Each path below is one point turned by a fixed rotation once a step. After each direction that follows a path, write how fast that rotation turns it, in degrees each step (0 if it stays still).
Each turn is a multiple of 5 degrees from 10 to 175, or 0.
Each row of a path follows its step; steps can be skipped.
path 1
step 0: [  4   0   9  17  17  25  14   7  -8   4  -4  16   1  12   1   2   5  -4
  21  -6   3 -27   6  18  13 -13 -19  -4   8 -22  -2   9 -15 -27   6  21]
step 1: [  2  -5  -9   2  -7  -3   1  -4  19   5   4  -4 -11  26 -11 -28   5  20
   3  -8  29 -23  -8  29  16 -13 -11  15  -1  -6  -8  -3   7  10  -6  14]
step 2: [-12 -19  14  -6  13  12 -14   7  14  14 -32   9 -22   6  -9 -13  11  17
 -11   1  -2  -9   7  -3  -6   8 -27  23   0   1   0  -6  12 -22 -13  -5]
step 3: [  2  -9   8  -5   1   5 -10   9 -24 -13   8  -3 -26  26 -15   0   6  -5
  -9 -28 -12  15  23   3   9  -5 -16  22 -17  -5  -2  -4   0  -7   6  25]
step 4: [ -7  14 -12   1  18  14 -18  22   9   1   3 -23   0  16 -41 -13  -1   3
  18  -8  -8  -4   1   9 -14   5 -10  -2  -1   3   6  23  -2 -13  15  14]
step 5: [  3  -1   7 -17  -7   4 -20 -13 -10  -5  11   3 -21  -9 -31 -28  -8   2
   6  12  21  -5  -6   7 -23  -1  -1  31  -7  -6  16   7 -10   5   6  -8]
step 6: [-27 -19  20  -2  12   2  16   4  -8   1  -7  -2   0  -3  -8  -3 -22   3
  14   6 -17  -8  -4 -12  -6  -8  -3  26  -9 -25  22  -3 -16 -23  16   9]
step 7: [  6  -8  -7   3  -6 -20   7   4 -19  11 -10  -4  -7  20 -15 -11  -4   0
  -9  11   0  -2  -6  21   1 -11  13   4   5 -31  -5   7  -2   3  32  34]
step 8: [ 13  12   4 -12  22  18   3   2  15  16 -18  10   3   8 -14  -4  -2  21
  10  36  12   4   4  20  -7  -7 -16  -1  -7 -28 -13   2  -5 -13   7  -1]
step 9: [  2  -8  32 -20  -3  17   0 -16  -1   7  18  13 -20   3  14 -18  11  16
   2  -2  13  -5   9  10  24  -3 -11  12   3 -21   1   8 -12  -7  -4  27]
step 10: [-17 -14   0  13 -14  19  14  17  23  26  -9 -12 -15  13 -12  -4  -7  25
  -3 -22  -4  -1  -3  -3  17 -10 -15   8  -3  -7  -9  17   2 -12   7  13]
step 11: [ 12  -4 -10   0  -6  13 -20   1 -11   4 -19  21 -35  11 -24   7  12  -4
 -12 -15   9 -15   4  11 -14 -10 -16   9   8 -10 -12  22   8  -2   4   1]
Directions:
[ -5  10   7   2  -2  -1  -4   2   2  -1  -2   0   6  -5  -2   4   3  -2
  -6   0   1  -1   4  -4   2 -12  10  -4   3   6  -1  -6   0   3  -3  -1]  0
[  7  -2   0  -3   4  -4  -3  -1   8   1  -2   5   0   3  -5   1   1   3
  -2   3   7   2   7  -3  -7   2   5   3   5  -4   3   6   7   2  -2 -12]  115
[-5  6  2 -3 -8  8 -1  7  2 -4  7  2 -4 -1  0  6 -1  7 -7 -4 -3  1  1 -1
 -9  6  2 -2 -3  3  0 10 -3  2  1  1]  55
[ 4  6 -3 -2  4  5  2  7 -6 -5 -4 -3  4  5 -1  1  8 -5  5  7  5  7  9 -2
  1  6  0 -2  1  0 -6  3 -6  3  1  4]  85
[ -2  -2  -6   2  -9   5  -6  -3   0   4   2   2   4  -2  -4   1   2  -7
   7  -5   5  -1  -3 -12   0  -4  -4   0   2  -4   4   4  -7   1   5  -4]  60
[  0  -7   0   9  -1   5   1   6   6  -2   0   5 -12   0   5   1   8   0
   8  -3   2  -5   2   1   3  -3  -1  -5  -1   1  -7  -1   4   5  -4  -2]  35
path 2
step 0: [  7   0 -12   0 -18  11 -27  14 -11 -14 -16   3   2   6  -2  -7  18   5
 -16 -19 -16   3   0  20 -20   6 -29 -29   6   5  25   3  -7   3   7 -10]
step 1: [  5   9 -12  23 -11  13   4  14  13 -12 -16   0   6 -10 -32  32  -7  -6
  -3  -2  12  15   7   5 -16  21   3  -1  -5  -5   3   6   7 -18  25  18]
step 2: [ 16   7 -36 -32 -32  -8   0   7  -4   1  -6  -8   1  10  -7   8  -5   8
   3   7 -13  14 -14   8   7   7   0  -9  -9  14  23 -17   0 -21  -2   0]
step 3: [  3  -4 -26   0  -7  16 -13  12  11 -26  -6   3  -3 -19   2  11  15 -13
 -15 -29   0  -7 -10  11   0  39   4   0  15  -3  18   3  -2   9  -2  -9]
step 4: [ -8  -6 -29  16   4  -4  26   1   2  -1 -13  -5   1   6 -23  20   0  17
  -4  -2   9  -3  -7  -1 -17  19 -26 -17 -24   0  17  -6 -18 -18   5  -2]
step 5: [ 27  14  -8 -16 -10  -2  -1   8  -3 -22   1 -19  -4  11 -12   4   0   6
  -5 -16 -27  27  -4  30   0  13   5   0  -3  -6  13  18 -13 -12  15 -16]
step 6: [ -4  -8 -15   9 -22   4 -19   6   0  -8  -5   3  33 -26 -21  12  12  -7
   8  -1   2 -12  -5   4   0  16  -4  -6   0  17  36  15 -12  -9  13   5]
step 7: [  8   4 -24  16  -3   3  20  29  -2 -14 -10  -1  -8  20  -7  22   4  -2
  -1  -8 -15   7 -18  -1   0  15  -8  25  -6  21   9 -25  -8 -22  12   6]
step 8: [ 29   6 -15   1 -10   5  -7   1   4   3 -11 -12   9  -2 -11 -15   8   1
 -25 -13  -8   7 -20   9 -17  20  19 -21  -2   1  25   1 -15 -14 -24 -10]
step 9: [-14  19 -21   8  -2  27  -2  18  -2 -18  -1  -1  15  10 -13  10  -3  -6
  -1 -21  -8 -16  10  10 -20  13 -29 -18   4   7  20  11   6 -10  15   2]
step 10: [ 21  -1 -13  -1 -15  -7  -5  16   1 -16 -25   3   7   9 -33  24  10  12
 -16  10   0  32   2   9 -12   7  -6  12 -19  -7  10  -7   0  -8   0  14]
step 11: [ 16  14 -29  -5 -28  12 -15   9  -1   5   1 -17 -10 -12  -4  16   9 -12
   6  -5  -9   9 -15   1   8  16   9 -29   9  15  18  -3   7 -13  13 -19]
Directions:
[ 6 -3  3  2  3 -2 -2  2  5 -6  0  1  3 -6 -7 -2 -2  0 -6 -3  5  3  1  2
 -2  5 10 11  2 -9 -4  4  1  1 -4  4]  160
[ 8 -4  2 12  0 -2  4  1  1  3 -4 -5 -7  1 -1  4  1  0  1  0  3  4  0 -2
 -2 -1  7 -7 -7 -1 -8 -6  0 -6  4 -5]  115
[-7 -6 -2  4 -1 -1 -7  0  4  4  7 -2  4 -2  8 -7  5 -5 -2 -2  3  5  5  5
 -5  5  3 -1  0  4  3  2  8 -1  4 -9]  130
[ -1  -2  -4  -8  -4   3  -4   1  -4   1  -2   2  -5  -4   2   4  -4  -1
  -1   4   4   5  -3   0 -11   0  -3  -6   8  -8  -5  -5   9   1   1   5]  35
[  4  -4   3   1  -2   5  -6   4   3  -4   2  -4  -3  -9   3   1   0   1
   3 -11   0  -7   2  -4   0  -9   3  -9   4  -2   6   2  -3   3   0   1]  130
[  3  -3  -6   3   2  -4   4  -1  -2   6   4   2  -5   4   6   4  -6  -4
 -11  -4  -1  -9   3   0  -7   2  -2   1   3  -1   0   2  -6   2 -10  -5]  80
[  2  -8  -3   1  -5  -7  -7   2  -2   3   1   0   1   0  -9 -11  -1  10
   0   4   5  -6   2   2   3  -1  -7  -2   3   0  -1  -6  -2  -4  -3  -1]  175
path 3
step 0: [ 15  14  -9  33  10  -6 -14  10  15  -2   3 -27 -17  -5  13 -15   9  10
  14   7   7 -18  22  -4  10  -1  -9   8 -19  -4  14 -23 -12  -4   5  -6]
step 1: [-11 -16  20 -26   0  -8  -3  15  12  -3 -17   5  10  -4  14  -1 -17  -7
  13   6 -27  22 -14  -6  15   5 -17  22  15  11 -20   6   3   2 -16   4]
step 2: [  3   1  -4   7  -9  10  25   4 -13 -13  14  23  -5   0 -34  23   6  -1
 -25  -2   5  -1  -5   5 -20  -1   4 -35   2  15 -16  -7  -3  -3  -4  -1]
step 3: [ -4  22 -20  -7 -10   2 -35  -5  -3   8   3 -34  -7   7  16  -8   6  -2
   2  -8  19  -2  19  14  -8   2  17  -4  -3 -29  11   4  -1   9   3  14]
step 4: [  2 -17  32  -4   9   4   5 -12   7  11 -10  22   5   7  16 -20 -17  -2
   9 -12 -16  -3  -9 -16   5 -19   6  27 -18   8   7  12  10 -10  18  -9]
step 5: [  5   5 -16  21  20  -5  35  -2   2   2  -4   1  -1  -6 -32   7   0   0
  12  29   1  -5   4  -4  15  11 -10 -18  28   9   0 -10 -11   1  -3  -9]
step 6: [ -7   1 -11  -7 -29   9 -29   9   7  -7  -2 -13   6  -7  17  31  21  10
 -17   3  11   2 -16  10  -1   5 -11  21   5 -16  -2   5  -1  11 -22  -5]
step 7: [  3  -6  11 -13   4 -10  -4  -1 -15   0  10  22  -2   4   2 -30  -3   9
  -6 -29  -9 -14   0  -6  -2   2  -3 -19 -35  19  -9  -1  25   6   0  19]
step 8: [  6  -5  -1   3  20 -10  23  -6 -11  -2  13 -19   5   5   2  -1  -7 -32
  13   9   5  30  19   9  -3  12   7 -11  13  -9  21  -1 -23 -16  17  -2]
step 9: [-11   4   8  21 -19  11 -23  16  24   2 -20   0   2  -5  -6  16   6  17
   2  13  -8  -9   4 -15 -21 -17   7  29   4  -6  -7 -15  -4 -18   6 -15]
step 10: [ 12   8   0 -18   3  -8   4  -2   8 -11   0   9 -22  -6  -4 -15 -19  11
   1 -10  -1 -15 -15   4  31 -12  -1 -15  19  12 -25   3  11  28 -15  18]
step 11: [-13  -2 -11  -8   2  22  20 -11 -17  16  11  -8   3  18  -4  13   1 -29
 -15   0   9  16 -13  16 -15  17  -8  -3 -18   0  10  29  -8   5  -4 -12]
Directions:
[  0  -6 -10  -5  -1   1  -2   1   2  -2   7   5   8   8  -1   3  -3   0
   0   3  -4  -3  -2   3  -1  -3   1  -4  -7  -7  -5  -3  -6   9  -2   2]  85
[ 2  3 -3 -2  7 -1 -4 -4  3 -5 -4 -2 -8  4  3 -2  8 -5  3  7  1  6 -3  3
  3  0 -7 -5  4 -5  0  2 -2  0  4 12]  145
[  0   0   4   6   2  -1   1 -10   2  -8  -3   2   6   1  -3   2  -7  -4
  -1   5  -1   9   8  -4  -3   7  -4  -1  -3   0  -5   5   5   5   0  -4]  110
[  2  -9   0  -2  -4  10  10   2  -1   0   0  -1   0  -3  -3 -13  -1  -5
   6   0  -6   5  -7  -1  -1   5  -1  -2   0   4   3   2  -1   3   1   3]  115
[ 5 -2 -4 -4 -1  4  2  1  4 -6  2  3 -4 -6  3 11 -2 -1 -1  5  2  1 -1 -3
  0 -2  4  5 -9  7  5 10 -2 -5  4  5]  155
[ 2  2 -2  3  4 -1 -2 -3 -3  2  2 -2  2 -4 -1 -2 -5  7 -6  6 -3  5 -8 14
  3  2  3 -6 -2  5 -2  0 -3 -7  5 -6]  125
